Here are some numbered points:
[ -7 -44  27 -16 -25  -7  49  35  42  10 -10 -42  -5   2 -10 -26   3  -9   1  32 -26 -67 -29  97] 0
[-50  17 -39 -15  22  30  -8 -34   6 -27  40  12 -35  16 -18  29  23 -31  53  19  15  -6 -38   1] 1
[-19 -55  11  35 -10  29 -17   2   6  32 -46  36   9 -80  -9 -36  28 -27  -9  -1  14  -3  28 -67] 2
[-52 -17 -20 -10 -12  39 -49 -80   0 -13  -7  23   2 -28 -71 -28 -26 -37  60  19   9  -7  -4 -30] 3
[  1  15 -10 -16  18 -21  39  41  11  -9  38 -12 -24  45  37  37  24   6  -6  10   6  -6 -26  40] 4
[-28  15  -8 -26 -29  17 -23 -66   7 -22   5 -33  10  19 -67 -28 -44 -11  52  31 -11 -20 -23  36] 5
[ 38   1  15  35  12 -19  -1  36 -28  11 -16  20  11 -13  40  10  14  14 -48 -33   6  37  37 -40] 6
[ 36  22  19  12   2 -15 -11  30 -21   8 -18   2  20   1  26   2  -6  20 -28 -23  -3  25  22 -20] 7
[-24   2 -23  -4   4  19  -7 -24   0  -6  11  13 -18   2 -19  12   9 -18  34   1  14  -4 -11 -14] 8
[ 19  44 -15  -2  22 -19 -12  -8 -35 -14  18  11   2  31  19  38  -3  14  -8 -26   7  41   7 -36] 9
[-15 -18 -11   9  -1  15 -13 -18  12   4 -23  22  -2 -40 -35 -15   0 -13  20   3   4  -3  -1 -29] 10
[-17 -21  18 -23 -34   6  16 -22  36   6 -12 -43   7   8 -36 -37 -22  -8  18  37 -10 -45 -27  69] 11
[ -4  19   8 -11  -9   0  -5  -4   2  -4   4  -8   2  13  -3   8 -17  12  10   5  -4  11  -1  18] 12
[-24 -68  15  10  -3  28  23  28  50  28 -19  15 -14 -65 -21 -26  33 -47  -5  31  -3 -56  -4   7] 13
[-49 -11 -59  12  52  32   1  -3   5 -19  48  55 -43 -23  24  46  74 -41  27  -8  34   8 -20 -66] 14
[-35 -25 -49   1  50  25  16  14   7 -17  40  50 -46 -22  27  51  73 -35  13  -6  30  -7 -22 -52] 15
[ -1 -23  15   7  -9   4  15   6  20   7 -23   1  -5 -13  -6 -13   8 -15   2  13  -3 -22   6   7] 16
[ 16 -15  17  34   5   9 -26  15 -26  18 -31  40  12 -44  24 -16  10  -1 -33 -28  17  29  37 -65] 17
[ 34   9  37  -5 -37 -40  15  23  12   9 -16 -45  25  20  -1 -31 -46  31 -30  -4 -33  -9  15  61] 18
[-11  33  -6 -25 -11   3 -11 -43   4 -27  16 -19   4  40 -37  -3 -46  12  37  16  -2  -3 -19  23] 19
[  4  80 -24 -29  10 -20 -25 -52 -39 -39  52 -24   3  82 -12  35 -35  43  16 -18   1  45 -19   9] 20
[ 25 -22  24  19   3 -14  28  46  14  23 -14  -8  11 -13  25 -11   4   9 -36  -3 -15  -9  17  18] 21
[ 10  11  -1   3   5 -13  -5  -2 -10   3  11  -3  -2   9   0  13  -7  12  -5  -4   6   5   2   1] 22
[ -9   7 -11  -6   0   0   9  -4  15 -12  16 -10 -15  11  -7  11  -5  -3  15  16 -11 -19 -22  23] 23
[ 57  28  32   3 -13 -37   5  20 -21   8 -17 -26  28  29  27  -6 -36  49 -43 -19 -13  28  21  17] 24
[ 13 -23   8  13   5  -2  -1  34   6  11 -14   9  -1 -25  18  -8  22  -5 -19 -15  -1  -2  10 -14] 25
[-27  -5   1 -19 -20  15  -4 -29  20  -5   4 -21   5   3 -34 -29 -19  -6  29  28  -8 -27 -12  28] 26
[ 38 -53  37  30  -7 -10  34  69  18  40 -49   4  10 -44  35 -44  18   3 -60 -12 -11 -16  38  -2] 27
[-16  25   3 -29 -37  22 -36 -73 -13 -25   0 -25  28  32 -68 -28 -69   1  47  30 -17  -1  -8  25] 28
[ -3 -14 -12  18  12  -4  -4  -8  12   0  -1  26  -9 -33 -15  -6  11 -17   3  -3  -7  -9  -1 -21] 29
[ 13 -19  21  14  -9  -1  17  32   2  21 -29   5  16 -21  10 -24   9 -10 -22   0   2   0   7  -1] 30
[  5  22   1  -3  -6 -11 -15  -6 -16  -9   3  -6   1  22   1  11 -15  17  -1  -6   1  21   1  -2] 31
[ 30  39  -4  11   6 -26 -15   0 -32 -13   4   7  10  20  10  11 -10  35 -25 -40  -4  31  24 -33] 32
[  9 -21  29  12 -33  10 -19   1   4  23 -39 -11  28 -36 -24 -42 -25   4 -14  -1 -12  -7  12  -7] 33
[-16 -29  -2  10   6  24  -3   4  13  12 -16  18  -9 -48  -9 -21  26 -26  13  12   6  -6  -3 -17] 34
[ 12 -27  11  15  -6  -1   7  26  13  20 -18   6  -2 -35   7 -16  17  -5 -16   2  -7 -10  12  -4] 35
[ -6 -28 -12  28  20  23 -14  22  -8  11 -13  53  -7 -54  20   4  52 -30  -9 -19  18  12  22 -67] 36
[-16 -15 -12   8   6   6  -9  -8  15  -7  -4  16  -1 -28 -13  -9  14 -17   8   6   4  -8   3 -28] 37
[ 26 -14  23  -2 -35   0 -22 -25  -7  12 -32 -30  25 -19 -27 -50 -45  15  -9   7 -16   7  14  20] 38
[  3 -42   4  23   9  24  -8   2  -5  18 -28  37  -9 -58   6 -10  26 -18 -13 -11  20  14  28 -61] 39
[-12   3 -25  -1  24  -1  17  18   8 -12  33  16 -27  15  23  31  36 -11   5  -4  13  -1 -17   7] 40
[ -4 -14   5  23   7  13 -29  -1 -18   9 -21  22   7 -32   1  -7   7  -1 -16 -17  14  21  23 -58] 41
[  8 -19  11  15  -5   6   8   8  10  15 -21   0   5 -15  15 -14  11 -19 -13   7  -4 -15  12  14] 42
[-11 -33   1  22   0  21 -24  -8  -4  10 -32  35   7 -61  -3 -15  11 -19  -2 -13   8  11  21 -58] 43
[  2   4   4 -11 -13  -2  -8  -2   3   2 -13 -15   3   9  -6 -13 -10   2  -8  -5  -9  -1  -3  26] 44
Which five points above are nearest to each new point? Their numbers follow each, nearest first.
[ 29   1  18  38   4  -1 -32  15 -31  20 -47  33  27 -43  15 -10   5   8 -41 -42  10  52  44 -79] 17 41 6 39 7
[ -1  33 -19  -5   7   7 -35 -29 -41 -23   5  30   3  18 -10  18  -2  15  12 -19  20  48  14 -53] 9 32 31 22 41
[  6  31  -1  -2   1   5 -29 -25 -26 -16  -2   8  10  19  -9  -3 -25  10  10 -17  17  41  16 -30] 31 9 32 22 12
[ -6  11  11 -54 -15 -35  73  23  50 -10  41 -74 -16  75  11  12 -10  17   3  44 -40 -54 -55 127] 0 4 11 23 18
[-48 -13 -14 -17  -5  24   1 -30  29  -4  12 -12 -21  -7 -34  -9  -5 -24  47  33  -5 -33 -22  17] 26 23 8 1 5
[ 10  15 -22   5  35 -22  17  35 -16 -15  32  18 -17  26  54  54  42   4 -21 -27  20  23  -7 -21] 40 9 4 22 32
[ 34  13  15   6  -1 -26   2  33 -16   1   0  -7   4   9  38   3   5  24 -37 -18  -4  12  16  -1] 7 22 6 21 24
[ 44  33   0  -8  14 -39  39  53  -5   2  26  -7 -17  50  64  49  14  40 -30 -18  -4   6   0  19] 4 24 40 22 7
[-57  17 -46 -29  31  29  -8 -40  10 -31  48  11 -34  24 -17  38  21 -28  57  22  14  -7 -36  -4] 1 8 40 23 19
[-18  27 -35  -7  11  15 -43 -47 -35 -15  23  23   3  20 -21  22 -12  -4  36  -4  14  28   1 -52] 8 9 31 22 1
[  5 -40  22  -5 -15 -21  53  45  40  15  -8 -33  -3  -3  17 -20  11  -6 -14  28 -22 -57 -26  70] 0 21 16 11 42
[ 30 -23  12  11  26   1  25  32   5  10  -5   5  -1  -6  43   0  22   2 -45 -25   2   5  17 -25] 25 21 6 30 35
[-58   0 -22 -11 -17  48 -59 -95  -6 -18 -11  23  -2 -27 -85 -26 -34 -29  62  22  15   3  -6 -47] 3 10 5 28 8
[ 43  47  -1 -16  21 -51  44  49 -19 -15  34 -25  -8  57  60  45   4  51 -27 -29 -14  21  -7  33] 4 24 9 32 22
[  5 -19  16  23  -4  18 -21  -4 -19  13 -27  21  14 -35  -7 -17  -2  -1 -11 -10  12  18  29 -52] 41 43 17 39 10
[  9  -8  17  -2  -9 -10  17   4  10   8  -8 -20  13   2  -3 -12 -11   2 -14  15 -18 -10  -9  32] 44 16 42 12 23
[-46  -4 -18  -1  -6  44 -51 -75  -6 -22 -10  22   2 -23 -69 -25 -16 -29  54  20  15  -4  -2 -42] 3 10 8 37 5
[ 11 -24  -5  25  30  14  -5  35 -14  19 -12  42  -9 -42  46  11  49  -9 -31 -26  20  16  31 -69] 36 39 17 41 6
[ -1  47  -1 -32 -23 -21 -13 -55 -14 -20  20 -37  26  54 -19  -5 -58  28  12   7 -22  15 -18  44] 19 28 20 12 31
[-60   9 -41 -22  33  28  -7 -45  10 -32  54  27 -43  17 -10  42  26 -35  52  12  12  -1 -38 -15] 1 8 14 40 15
